128 stands for zero in the data rows.
Some points, one per row:
[ 77 138  91 153 135 110 160 178 162 178 142 124  93 138 173 158  78 169 132 118 120 131 206 128 165]
[180 147 126  85 131 155  88 123 100  85  76  96 179 116  39 139 151 120 202 112 168 168  60 127 105]
[ 81 151  89 142 120 169 125 171  97 163 125 133  67 113 164 123 124 136  70  99 108 108 168 158 143]
[126 148  93 139 145 119 167 178 127 158 141 141 110 108 162 139 107 131  93 167 110 101 165 144 128]
[101  89 109 116 134 112 104 100 134 105 179  71 134 119 163 131 137 138  88 134 168 104 146 109 162]
[ 57 102  96 160 121  78 173 150 155 153 113 159 115 102 150 137 141 148 145 122 117 134 223 114 123]
[125 133  90 148  90 141 172  96 142 207 172 122  16 145 253 100  61 106  70 176  95  71 150 146 152]
[189 143 148 108 141 139 114 104  83 141  81 124  72 173  95 128 147  89 167 168 122 115  46 114  53]
[115 115 125 125 104 145 148 151 101 126 149  76 148 178 103 124 130 181 112 135 186  91 182  99 142]
[ 36 120  87 150 142 117 169 141 128 107 142 115 209 142 152 135 133 145  80 144 129 148 145 112 152]
[ 88 162 106 142 121  97 162 165 105 125 138 140 135 111 196 161 119 182 181  97  64 152 194  97 175]
[125 135 108  93 109 153 143 138 172 106 174 103 139 158 148 124 120 109 117 107 168 130 135  94 128]
[ 84 109 132 202 146 101 176 172 118 146 114 164  88 134 180 160  98 211  94  93  64 112 215 132 152]
[ 76 106 107 160  90 142 157 165 160 159 127 185 100 107 170 145 113 151  81 104  93 110 181  87 162]
[165 127 131  99 117 145 110  65 139 148 138 134 160  78  77 105 152 110  95 182  91 129  68 142 119]
[190 121 154 118  94 191 131 131  88 110  94  90 116 143 103 127  94  71 148 113 174 108  59 112  73]
[131  90 169 116 111 150 139 161 143  55 115 147 138  71  57 104 143  98 117  97 147 102 113 100 127]
[139 153 140 108 183 113  58 119  80 134  63 154 132 114  71 142 137 116 191 129 100 136  72 116 108]
[170 119 154  53 143 125  89  97  85 112  78 130 125 129  73  98 130 121 178 137 187 153  92 137  94]
[ 92 126 100 160 102 109 142 126 154 119 158 116 106 179 180 114 132 122  83 144 109 119 159 151 102]
[134 154 118 129 121 120 142 101 135 168 120 172  91  91 173 159  84 152 116 141  89 133 163 107 147]
[ 92 123 130  82  84  95 162 174 188 154 133 148 163  70 188 171 107 163 125  45 148 117 213 124 194]
[115 117 111 120 107 128 149 166 153 138 118 171  92 113 169  99  79 149 107 106 117 116 167 164 142]
[138 121 110 132  94  84 137 118 128  90 164 119 167 145 105  98 146 135 107 119 183 162 106 115  92]
25 more points follow, each with its number after it:
[176 121 134  73 114 243 119 133 158  83 124 102 156  82  73  74 142  81 174 105 103 120  44 155 136] 0
[ 57 128 158 191 157  66 118  84 106 137 140 117 107 127 199 143 108 166  84 147 109 104 204 168 166] 1
[135 123 150  93 175 123 102 135 159 104 135 106 175  72  78 119 136 101 126 103 113 158 130 134 106] 2
[ 81 112  96 133  86 114 197 175 140 126 159 155 106 158 201 128  86 143 138  97  96 102 210  82 157] 3
[111 105 106  93 117 161 135 143 168  86 133 109 170 116 111 143 115 125 131 109 142 127 122  98 173] 4
[107  91 138  97 115  92 159 162 121 130 144 136 192  96 162 164 122 176  93  72 149 148 197  97 183] 5
[101 110  76 178  92  98 169 127 131 114 152 145 113 148 184 153 130 140  78 187 104 127 169 147 127] 6
[139 148 124  96 135 124  96  88 112 167  97  97 137 154 139 124 129 140 102 141 138 109 124 156 139] 7
[ 85 116  93 191 196  40 189 104 162 173 145 137 124  92 187 179 113 191  83 171  68 174 204 193 166] 8
[104 134 154 115 151 126 102 116 135 110 141 115 142 152  77 130 157 109 134 104 147 134 108 122 119] 9
[113 104  89 137 122 101 140 185 118 180 184 159  67 112 214 111 156 138  79 116  88 111 202 134 165] 10
[127 160 102 104 123  69  76  68  84  69 123 128 166 151  54 124 185 104 164 142 161 149  74 114 115] 11
[205 137 149 126 154 164 102  94 125  83  83 132  70 121  65 136 151  82 147 144 113 136  56 140  81] 12
[ 58 100  95 133 102  94 131 132 107 126 151 152 195 145 156 181 110 159  76 110 109  94 185 134 117] 13
[139 128 134 118 114 123 161  97 124 156 147 122 113 130  81 139 112  99 158  99 148 152 111 143 108] 14
[ 77 115  95 176 108  92 137 142 133 125 121 147 170 111 118 117 131 144 127 124 148 167 189 128 181] 15
[125 132 120 117 111 139 124 116 135 144 142 107 129 123 150 110 111 106 137 155 156 144 124 113 131] 16
[112 153  85 145  69 100 150 175 150 146 148 168  77 147 181 182  93 149 126 114 120  69 148 133 143] 17
[130 110 180 125 136 134  84 100 120  97 154 120 176 152 113 132 151  71 144 149 146 108  79 147 118] 18
[198 141 120  90 151 145 109 145 154 148 110 106 123  96  85  90 154 138 172 162 119 122  87 104  81] 19
[159 146 167 155 146 136  97  85  95 123 125 137  94  86  97 112 134  94 183 195 116 140  59 169 127] 20
[ 98 127  81 187 117 171 125 109 158 176 158 151 100 133 172 150 165 151 122 187 145 138 185 119 171] 21
[140 148 145 173 153 141 192 115 153 147 155 133 125  94 153  78 120 165  88  98  92 125 205 150 146] 22
[ 58 120 104 169 151  75 108 107 140 145 179 115 149 180 146 141 139 182 111 164 101 157 143 126 123] 23
[199 154 101 103 135 147 149 114 126 109  63 138  78 126 144 129 115  93 163 168 112 122 111 129  85] 24
Which of these numbered points is nearest to each point below, looking only along the 5 directions in which the first points spread most? Its number follows each.
[138 116 143 172  92 152 188 172 136 191 122 153  24 123 216  82 124 113 125 124  85  87 174 107 163] > 17
[103 131 162 100 127 103  83  92 107  57 125  61 202 146   5 161 173  80 142  98 196 167  50 138  61] > 11
[167 158 137 179 143  98 108 125 113 121 115 169 151 157 144  99 117 106 120 149 152 145 136 149 141] > 7
[125 118 122 123  77 158 121 144 122 123 135  97 170 117 127  84 154  73  83 118 194 134  70 121 138] > 18
[201 116 153 154 143 122 140 118 126 149  76  96  55 197 106 124 133  85 179 141 148  85  53 154 110] > 24
[118 112 160 116 175  92  78  96 128  95 120 135 200  69  81 182 146 186 160 104  55 195 144 120 110] > 2
[ 63  88 137 187 171  75 108 106 110 138 168 108 195 116 140 117 130 191  95 135 121 183 151 126 139] > 23
[141 128 153 123 114 119 156 124 171 138 127 160 131 131 146 115 141 100 115 109 159 127 137 147 141] > 16
[128 124 127  60  85 133 152 163 121  89 123 132 130 119 104 138 118 134 120 139 159 125  92 142 121] > 14
[114 134 108 220 122 143 165 130 168 154 197 147  58 140 196 147  77 107  58 129 110  61 173 132 152] > 10
[207 148 157  90 148 178 110 107 139 113  44 175 104  98  52 144 158 110 194 140  96  69  77 173 105] > 12
[ 86 149 131 142 118  55 103  88 155 138 180  96 177 127 208 146 136 142 119 102 178 156 140 107 146] > 13
[109 124  96 159 109  68  95 128 115 130 122  90 189 164 134 144 126 151 159 138 174 136 131 128 118] > 9
